Rotation paths and how fast each direction turns (degrees per step):
Each turn is a multiple of 5 degrees from 10 to 175, or 0.
Each row of a path follows its step; steps can be skipped.
path 1
step 0: [ 2.66 -0.10  0.60  3.49  1.37  1.39  1.29 -1.69 -0.43  1.34 -0.76  0.64
 -3.03  1.50 -1.13  0.80 -0.12  0.07  0.24  1.12 -0.77  0.75  1.37 -1.00
 -1.72 -0.52  0.73  0.32  0.32 -0.07  0.00  1.41  1.53 -0.09 -0.37  0.24
  2.04 -0.45 -0.20 -0.15 -2.03  0.89]
step 1: [ 1.39  2.74 -0.16 -1.39 -0.63 -0.63 -0.03 -1.62  2.72 -1.37 -0.75 -0.81
 -1.47 -0.45 -0.26 -0.92 -0.69  0.34 -0.57 -0.69  0.20 -0.42  3.20  0.70
 -0.96  1.78  0.98  0.77  1.17 -0.75 -1.21 -0.26  0.88  0.47  0.80 -1.06
  1.16 -1.70  0.25 -1.68 -0.84 -2.56]
step 2: [ 1.54  1.64  1.99  1.46 -2.17 -0.40  1.59 -0.09 -0.05 -1.35 -0.89  0.42
 -0.18  1.02  0.28 -0.49 -2.27  1.01 -1.34 -1.66 -1.70  0.20 -1.16  1.19
  0.60 -0.37  1.77  0.19 -2.31 -0.23  0.58 -0.60 -0.69 -3.22  1.31 -0.68
  0.85 -1.23 -0.53  1.72  0.20 -0.57]
step 5: [ 1.09  1.59  1.41  2.01 -0.90 -2.23  0.30 -2.08  1.42  0.29 -1.49 -1.60
  0.17 -0.16 -1.55  0.63 -2.26 -0.54 -1.36  0.71 -0.97  1.24  1.00  0.93
  1.53 -1.98 -1.41 -1.90  0.41  1.41  2.21 -0.75  0.52 -0.10  0.52 -0.38
  1.02 -1.92  0.46 -0.46  0.01  0.79]
step 9: [ 0.58 -1.56 -0.94  0.46  0.55  0.52 -1.23 -0.85  0.09 -0.62 -1.07 -1.36
 -0.37 -0.53  1.88 -0.64 -0.90 -3.07 -2.02  0.76  0.61  3.12  0.83  0.34
 -0.05  0.45 -0.62  0.60  2.28 -2.06  1.17  0.56  1.05  0.99 -1.26 -0.34
  1.06 -1.78  1.93  0.05 -0.82 -1.67]
step 10: [ 2.51 -0.52  2.09  0.94  1.97 -0.98  1.77 -1.94  1.56 -2.01  1.01 -0.33
  0.48  0.42  0.64  0.38 -1.05 -0.14  1.39  0.03  0.95  0.45 -2.06  1.64
 -0.70 -0.28  1.43 -1.20 -0.14  1.29  0.14  0.50  0.06  0.75 -0.19  0.12
  2.67 -0.43  0.59  0.94  0.37 -2.77]
step 12: [ 0.77 -2.11 -0.57  1.37  0.31  1.60 -0.12 -0.60 -2.83  0.30  0.08  0.28
  0.24  2.48  1.21 -0.04  0.92 -0.43 -1.77  0.01 -2.37  0.47  0.59  0.21
 -0.97  1.18  2.56  1.36 -1.85 -1.29  0.65  0.86  2.08  0.52 -0.61 -0.64
  2.20 -0.81  1.28  1.06 -0.58 -0.76]
step 13: [ 1.25  0.92  0.19  0.27  1.55 -1.27  2.02 -1.46  1.44 -0.90 -0.57 -0.26
 -2.10  0.01 -0.45  0.66 -0.15  2.32  0.51  2.05 -1.07 -0.36  1.46  0.20
 -2.21 -1.94 -0.55 -0.40  0.91 -2.03 -0.02  1.57  2.35  2.12 -0.41 -1.13
  1.00 -1.34  0.88 -0.04 -0.26 -1.38]
step 14: [ 2.52  2.91 -0.13  0.49  0.42 -0.06  0.21 -0.33  1.68  1.26 -1.73 -0.99
 -1.09  1.24  1.02 -2.02 -1.54  1.44 -0.43 -1.92  1.55  1.22  0.18 -0.14
  1.54  1.04  2.43  0.86  0.13 -1.59  0.66  0.24  0.75 -1.92 -0.25  0.66
  0.74 -1.20  0.41 -0.21 -1.12 -1.24]
step 16: [ 1.08  1.18 -1.04  0.33 -0.86 -0.12  1.36  1.44 -1.57 -0.74  0.51 -0.17
 -0.56  1.31  0.57 -0.43 -1.07  3.09 -0.32 -0.09 -2.73 -1.11  2.45  0.63
 -1.87 -0.70  0.77  1.14  1.52  0.94 -0.99 -0.48  2.33 -0.88  1.18 -1.20
 -1.45  1.33  0.08 -0.40  0.02 -1.87]
Speeds:
[ 0.13 -0.10  0.44  0.04 -0.29  0.66 -0.38 -0.65  0.92  0.52 -0.90  0.30
 -0.37 -0.26 -0.23 -0.16  0.33  0.06  0.20  0.07  0.07  0.00  0.17  0.35
  0.14 -0.70  0.15  0.38  0.50  0.08 -0.03 -0.87 -0.03  0.39 -0.30  0.41
 -0.03 -0.32  0.94  0.38  0.43 -0.25] | 85
[ 0.81  0.31 -0.06 -0.11 -0.30  0.37  0.13 -0.45 -0.55  0.10 -0.25 -0.30
  0.53 -0.91  0.03 -0.58 -0.12  0.33  0.64  0.18  0.13  0.19 -0.28 -0.43
 -0.29 -0.55 -0.19 -0.49 -0.94  0.33  0.04  0.21  0.31 -0.22  0.27 -0.37
 -0.96 -0.37  0.42 -0.15 -0.10 -0.17] | 125
[-0.91  0.38  0.29 -0.29 -0.08  0.49  0.14  0.18 -0.73 -0.17 -0.09 -0.09
 -0.04 -0.10  0.21 -0.65 -0.13 -0.17 -0.36 -0.11  0.43  0.98  0.25  0.11
  0.63 -0.26  0.76  0.36  0.37 -0.57 -0.06 -0.29  0.15 -0.37 -0.27 -0.19
 -0.67  0.19 -0.34  0.33 -0.49 -0.75] | 145
[ 0.23  0.19  0.26  0.00 -0.47  0.12 -0.52  0.00 -0.81 -0.97 -0.16  0.58
 -0.36 -0.10  0.34  0.57  0.26  0.43 -0.11  0.02 -0.11 -0.62 -0.45  0.68
  0.65  0.39  0.23  0.86 -0.39  0.61  0.22 -0.26 -0.10  0.13  0.25 -0.45
 -0.32  0.12  0.01 -0.35  0.50 -0.22] | 80
[ 0.07  0.28  0.44  0.10 -0.50 -0.14  0.02 -0.37  0.10 -0.62  0.08 -0.28
  0.22  0.53 -0.48 -0.25  0.18 -0.62 -0.06 -0.23 -0.07 -0.50  0.83 -0.33
 -0.06 -0.32 -0.36  0.29  0.53  0.24  0.22 -0.52 -0.19 -0.86  1.06  0.12
 -0.69 -0.10 -0.31  0.12 -0.08  0.75] | 25
[ 0.46  0.21 -0.47  0.02  0.15 -0.22  0.28  0.74  0.18  0.13 -1.03  0.24
  0.57 -0.13  0.39  0.72  0.18  0.25 -0.34  0.06  0.91  0.25  0.74 -0.19
 -0.17  0.62  0.04  0.03  0.57  0.05 -0.63 -0.02  0.27  0.06  0.46  0.02
 -0.61  0.49  0.42 -0.34  0.12  0.00] | 140
